One turn moves every row onto another: examples first, then more rows asked
j_347: [-13  -7   0  10   9  -4   3   0  22 -10  27  -5]
j_573: [ 13  -9  -5 -25 -14  14 -19   8   1   0  11   2]
j_578: [ 15  -9   2   6 -18  28   9   8  14 -38  28  22]
j_126: [-12 -31 -23   5 -23  -5 -18  18  11 -14  14  39]
j_354: [ -2  -1 -19  23  23  -2 -25   8  16 -13  18  15]
j_705: [  3 -13   3  27   6  16  13   5  13 -30  28  21]
j_193: [ -6 -26 -32   2   1 -13  -2  14   2   5  21  11]
j_605: [ -9 -19 -26   6   5 -17 -16  14   4   9  20  15]
j_111: [  6 -23 -36 -17 -26  -2  -6  16   3  -6  21  15]
j_253: [  8 -19 -14 -15   0  19 -21   1 -16  -8  25  -8]
j_430: [  0 -10 -18  15 -18  14 -29  16  21 -41  12  40]
j_700: [-11 -26 -33   5 -17 -12 -14  19  -5  -9  17  27]
j_332: [ -2 -31 -22   9  15  22 -23  -6 -18 -23  27  15]
j_210: [  9 -15 -27 -21 -27  -3 -20  18   4   1  21  15]
j_913: [  9 -19 -20   4   5  29 -16  -6 -10 -24  50  26]
j_338: [-14 -23  -2  16  20   1 -13   4   5   1   7  16]
j_509: [  7 -22 -20   7   2  31 -17  -6 -11 -28  48  29]
j_24: [  0 -22  -8  14  -1  21 -28  -7  41 -16  25  38]
j_549: [ 15  -5   4  32  11  13   1   2  16 -15  32  15]
j_873: [-18 -14  -8  10 -32  -3 -26   5  28   3  22   5]
j_792: [ 23  10 -22 -13 -10  12 -28  11  13 -17  21   7]
j_597: [-18 -36 -10  20  14  10 -18   2 -11 -18  19  14]
j_531: [ 10 -10  -9   5  12  17 -27  -9  36   1  33  18]
j_795: [ 20 -21 -21  -1   6  37 -23  -6   2 -20  45  20]
j_117: [ 30   4   1   7 -13  23  -2   6  15 -17  32  12]
j_519: [-14   1   9  17  -4  14 -16   4  35 -19  44  17]
j_890: [ -3 -33 -12  -6 -27  26 -23   8  -9 -35  15  22]
j_731: [-26 -12  -3  11 -12  -6 -13   7  27  -1  28  -2]
j_683: [ -7   2  10   5 -19  20 -18   8  35 -24  43  19]
j_284: [ 19  -1   0   7   2  19  10   3   9 -19  33   3]
j_754: [ -3   8   8   4  -7  15 -17   4  32 -13  46   8]
j_540: [ -5 -20 -34  -1 -10 -14 -13  18  -8   1  19  17]
j_561: [  3  -1  -2 -19 -29  10  -2   6  20 -22  24  -2]
j_952: [ 12 -27 -19   7   1  38 -23  -5   3 -31  40  33]
j_889: [-22 -18   1  12 -22   7  -1   6  27 -38  17  22]
j_782: [ -9 -29  -2   1 -26  17 -17  13  10 -27   2  38]
j_207: [-18 -14  -8   9 -32  -3 -23   6  27   2  22   4]
j_498: [ 17 -11  -9  -8 -15  26 -31  -5  37 -10  30  27]
j_682: [-15  -7  -4  -9 -32   3 -15   8  27  -4  30  -6]
j_118: [-17 -14  -8   9 -31  -4 -25   5  28   4  21   5]
j_502: [ -3 -21 -34  -7 -25 -11 -16  20  -9  -7  19  21]
j_724: [  2 -33 -20   0  -7  28 -25  -3 -15 -35  25  25]
j_89: [ 15  -9   3  25 -18  22  -2   8  20 -34  27  33]
j_211: [-27 -17  -4   8 -33   3 -14  10  30 -17  23  12]
j_961: [-13 -36 -32   6 -20  -6  -4  17   7 -16  15  32]
j_942: [  7 -22 -21   8   6  29 -16  -7  -9 -26  49  26]
j_23: [ 11 -25 -23  -9   1  27 -25  -6 -17 -21  30   7]
j_413: [ 12 -26 -20  12  16  32 -21  -7   2 -21  42  25]

j_683 -> j_519
j_207 -> j_118
Now find these:
j_498 -> j_24
j_700 -> j_540
j_605 -> j_210
j_961 -> j_193
j_578 -> j_705
j_23 -> j_724
j_795 -> j_952
j_354 -> j_792
j_731 -> j_682
j_549 -> j_117
j_889 -> j_347
j_942 -> j_913
j_573 -> j_782
j_890 -> j_597

One turn moves every row onto another: examples first, then more rows asked
j_358: [ -5 -23 -10 -40 -21 -26   3   6  -4  -8  -1 -20  31  -4  22 -10   8  17
 -43 -24 -13  13  14 -15  21 -29   5 -18   0 -23  40  11  -7 -20  -8  23
 -14  19  14 -20  45  37 -41  -9   1   9]
j_57: [-13 -15 -23 -37 -27 -11  11  19   4   9  -1 -32  26   5  23   3 -14  13
 -16  -8  17  21  13 -13  15  -7  31  12 -15 -22  34   6  -7 -14 -16  16
  -8 -16   3  -7  14  24 -24  42 -19  -4]
j_620: [ -1 -24   8 -47 -17 -13  10  27 -23   5 -17  16  42  -8  31  -8  10  31
 -23 -13 -19   8   8 -19  29 -27  26 -10  -8 -19  36   8 -10 -25 -10   4
 -21  29  13  -6   7  29  -8  -5 -11   9]
j_618: [ -2 -10  -2  -2 -42 -14  22  30  -9   1  10 -15  -2  11 -10   5   4  18
 -30  18   0 -16  -3 -39  15 -20  14 -11  19 -13  15 -29 -18  -2  20   4
 -23 -11  15  34  17  -5 -27  32 -25 -12]
j_524: [  4 -17  20 -35 -15  -2  10  25 -12  27 -27   0  33  -3  17 -13  -3  31
 -16 -15 -12  23   8 -14  18 -15  34  -9  -7 -11  40  -5  15 -24 -20  21
  -9   3   8  -1  -4  25  -4  14   0   7]
j_980: [ -3 -31 -13 -46 -33 -16  11  17  13   8   6 -33  19  -3  29  17  -6  12
 -34 -19  -7   4  16   1   4 -26   8   4  -2 -25  45   6 -14 -35 -10  19
 -11 -10  11 -11  34  26 -48  14 -28   9]
j_669: [ -2 -25   3 -33 -34 -17  19  12 -17  -6  11 -34 -12  25   0  12   3  19
 -35  32 -12   4 -13 -32   2 -44   3 -16  22 -21  19 -16  -9 -31   9  11
 -22 -19   6  44  39  -5 -11  -5 -27   5]
j_272: [-16 -27 -12 -32 -28 -17   5  29  -3 -12   3   4  32  -8  14 -11  19  28
 -26 -29 -28   7   2 -22  16 -25   8 -32  -2 -22  35  -8  -7 -25 -13  28
 -10  18  17 -10  45  32 -37  -5   3  14]
j_545: [-18 -25 -18 -34 -27 -21  17  24   4   8  10 -12  13   2  35 -13 -16  21
 -18   2  16  22  19 -13  17  -9  21  -7  -1  -8  35   5 -12 -23 -19  -2
 -15 -19   0 -16  23  30 -15  42 -10  -8]
j_614: [-14 -16 -23 -19 -24 -39  19   3 -21  -5 -17 -27  20   3 -10  -5 -10  33
 -43   9  -9  -5 -21 -21  52 -32   2 -14  -1 -26  29 -17 -20  -8   8   6
 -25   6  25  26  40 -34  -3  17   2  -7]
j_134: [  6 -11  -7 -22 -34 -15  18  12 -28 -40   9 -30   8   1  -1 -16 -24   6
 -56  11 -21   5 -17 -32  18 -24  -4 -20  18 -21  35 -10 -20  -2  -6  22
 -23  11  17  28  33 -29 -14 -12 -19   6]
j_964: [-23 -18  -4 -43 -19 -10   5  19 -16   2  -9  19  49  13  18  -8  19  35
  -8 -12 -32  17   0 -41  21 -22  31 -13 -15 -21  31  -1  -1 -20 -10  21
   3  15  11   5  23  19 -19   5  -2  11]
j_280: [ -3 -11  -4 -18 -30 -19  26  16 -37 -35  12 -30  12   5   5 -23 -16   7
 -44   1  -3  14 -18 -33  10 -24 -11 -23  18 -15  23 -10 -10  -8  -5  11
 -29   2  -2  32  26 -25 -20 -22 -17   4]
j_455: [ -3 -21 -13 -19 -40  -5  34  24 -27 -33   8 -19   8  -4   1 -18 -11   7
 -57   7   1   0 -14 -26  12 -35  15 -13  18  -6  30   7 -26   6 -14  18
 -19  -7   7  44  18 -24 -22 -11 -15   1]
j_716: [  0 -27  -4 -31 -32  -4  29   8 -17  -1 -10 -28 -13  22  -8  10   5  26
 -50  33  -5  11 -18 -32  15 -46  22 -12  24 -16  30  -6 -14 -15 -10  18
 -12 -25   9  41  41  -8  -2   6  -6   4]
j_820: [ 10 -11  10 -10 -24 -20  21  31  -1  -3   9 -17  12  -2 -13  10  -4  17
 -30  12 -23 -30 -10 -29  19 -15  24 -12  -1 -19  28 -13 -18   6  20  22
 -19  10  29  47  19 -18 -14  21 -20  -1]
j_796: [-27 -35 -23 -44 -39 -12  13  31   6  -8   1 -11  26  -9  23   5   3  24
 -27 -26  -8   8   0  -2  15 -20   3 -15   1 -22  38  -2 -19 -42 -24  21
 -20 -14  14  -7  42  20 -44   7 -25  16]
j_158: [  2 -23   2 -32  -8 -23  18   7  -9   5  -7 -46   8  18  -9   6  -9  23
 -36  34 -14   9 -19 -27  18 -43  16 -16   3 -27  30 -11  -4 -19   2  29
 -17 -13  16  45  44 -14  11   2 -15   5]
j_555: [ -5 -17  16 -24 -25  -4   4   9   0  22 -12   0  13  10  19 -25 -16  25
 -18  -5 -15  28  17  -6   9  -2  29  -4  -3 -17  44   1  15 -35 -16   4
   7 -11   7  -6   2  11 -15  22  -4  -4]
j_837: [ -8  -6  -2 -38 -24 -10  -3  -3  -6  20 -20 -11  28  12   9  -4 -10  25
 -11  -9 -14  26   8 -18  14  -7  41   5 -23 -22  38   1  18 -20  -9  16
  11   1  11  -1   8  17 -17  23   2   0]
j_709: [-22  -9  -2 -36 -28   8   9  29  -5  12 -19  -2  35  17  12 -12   5  24
  -7 -14 -16  28  -7 -24  13   1  34   5 -14 -23  29  -2  11 -25 -21  27
   6 -10   7   8   7   8 -21  28  -3   8]
j_802: [  0  -8 -10 -12 -43 -20  18  24  -5  -6  10 -24 -10  10  -7   3 -16  14
 -35  30 -11 -15  -8 -30  15 -19  15  -8  13  -4  15 -25 -19   5  11  21
 -16  -9  24  40  18 -15 -19  41 -10  -6]
j_667: [ -6 -14   0 -42 -17 -24   3   1 -16  -2  -3   9  48   2  23  -4   4  22
 -21 -16 -28   5  17 -29  22 -20  28 -10 -19 -12  34  16  -6 -10   1  11
   5  26  15  -1  15  21 -33  -4  -1   2]
j_172: [-11 -20  10 -39 -16 -13   9   8 -19  -3  -2  23  40  12  38 -17  -1  25
 -20  -4 -25  16  21 -33  22 -12  26 -10  -4 -17  38  21 -20 -21  -7  -6
  -3  15   7  -4  10  21 -12   1 -12  -5]
j_845: [ -3 -29   4 -23 -17 -28  24  18   2  -5   3 -32  31 -21  -3  14 -30  17
 -42  17 -43  -4 -11 -10   2 -35  10 -16   1  -2  32 -18 -10 -19  17  21
  -6   2   9  37  46 -30 -11   5   0 -12]
j_574: [-13 -12 -11 -17 -35 -26  14  -8 -21   3 -21 -14  10  12 -11 -10 -23  31
 -40  29 -19   3  -8 -31  40 -26  11 -12   9  -2  25 -32  -6  -5   6  11
  -3  -8  24  25  26 -42 -10  22  -8  -1]
j_414: [  1 -21   4 -22 -25 -20  20   6 -20 -24  -5 -13  32 -10  -4  -2 -33  18
 -47  30 -43   0  -3 -41  12 -26  12 -23   7   6  31 -23 -12  -2  11  16
   0  12  11  23  38 -30  -9   1 -14  -6]
j_867: [-17 -14 -12 -11 -40 -26  19  -3 -30   5 -21 -12  15  10 -15  -2 -13  36
 -33  13  -9  13  -6 -34  34 -23   6 -18  11 -16  29 -44  -6 -15  12  -8
 -14  -9  12  18  31 -35 -10  18  -7 -12]
j_927: [  0 -21 -13 -39 -38 -19  16   9 -11 -19  12 -38 -13  18   6  17 -15  15
 -43  36 -21  -1 -18 -25   6 -40   3 -12  17 -22  26 -14 -24 -20   1  19
 -23 -11  19  40  39 -11  -2   7 -21   5]
j_157: [  2 -18   4 -31 -17 -16   7  15  -7  -3   7  -1  12   6  29 -19   9  21
 -38 -17 -20  19  14 -17  12 -19   4 -28  13 -28  46   6  -9 -23 -12   8
 -15  16   8 -21  42  40 -19   2  18  -2]
j_415: [-16 -22 -10 -42 -17  -9  23  34  -7  24 -15 -13  35  -3  36  -2  -8  22
 -17  -3  14  24  10  -5  18 -20  28  -1  -5  -6  31  -3  -8 -20 -22  17
 -21 -17  -1  -1   1  27  -7  32  -6  -2]
j_505: [ -5 -32  -6 -43 -38 -18  17  16   3  10  18   0   3   0  44   6  -1  23
 -24 -22 -15   3  19   4   8 -23   1  -9  11 -24  50   6 -20 -37 -12   1
 -16  -8  13 -12  21  18 -35  14 -19   9]
j_701: [  7 -19   0 -10 -46  -2  37  29 -10   0   2  -2   1  -3 -12  17   4  27
 -39  18 -20 -19  -7 -39  16 -30  30  -7  17  -3  31 -19 -19  11  11  12
  -7  -2  13  33  19 -18 -19  32 -13  -2]
j_780: [-28 -28 -19 -41 -31  -2  15  37   9   0  -3 -24  32   0  19   5  -4  16
 -16  -8   4  25  -3 -12   8  -2  25   0  -7 -13  25  -4  -6 -31 -29  22
  -7 -27   1   2  32  24 -28  36 -19   2]
j_150: [ -3 -26  -5 -38 -25 -17  12  35  -7   3 -10 -10  26 -15  30  -6  11  23
 -40 -17 -11  13   4   4  21 -34   9 -19   5 -21  38   0 -12 -34 -10   9
 -31  20   9 -13  33  46 -17  -1   8   0]
j_43: [ -4 -23   9 -17 -32 -23  25  11 -27 -19  -2 -11  37 -16   0   9 -30  18
 -31  13 -38   9  -3 -36  -2 -19   8 -28   6   8  29 -29  -7 -16  15  -2
  -3   6  -7  29  34 -29 -16  -5  -9 -16]
j_21: [ -5 -14  -9 -17 -15 -22  29  25 -16 -18   9 -34  26  -2   4 -19 -25   6
 -42   1   2  -6 -15 -24  25 -27   0  -6   3 -14  24   0 -21   7  -3  29
 -25  -4  12  42  13 -40 -17   0 -21   2]
j_932: [-12 -28  -9 -43 -35  -8  18  38   4  21  -8 -12  21 -13  38   8  -1  19
 -34 -21  -5   6  10  19  10 -31  10  -1   8 -16  38  -1 -18 -38 -14  17
 -29 -11  11  -4   9  24 -30  13 -11   2]
j_445: [ -1 -33  -5 -23 -41 -12  32  13 -14 -21  -2 -10  17 -24  -8   9 -24  22
 -51  22 -34   8  -9 -19  -4 -47  20 -22   8   7  40 -14  -9 -17   0   8
   4   1  -2  32  39 -26  -9  -9  -5  -8]
j_779: [ -9 -21 -28 -12 -44 -22  34   5 -30  -9 -20  -6  10  -6 -14  -8  -8  40
 -48   9  -7   8 -14 -32  42 -43  14 -16   8 -13  38 -25 -11   1  -3  -2
 -11   3  10  16  31 -37  -4  16   2   0]

j_669 -> j_280
j_716 -> j_455
Now find these:
j_157 -> j_172
j_272 -> j_964
j_574 -> j_802
j_980 -> j_358
j_150 -> j_620
j_21 -> j_845

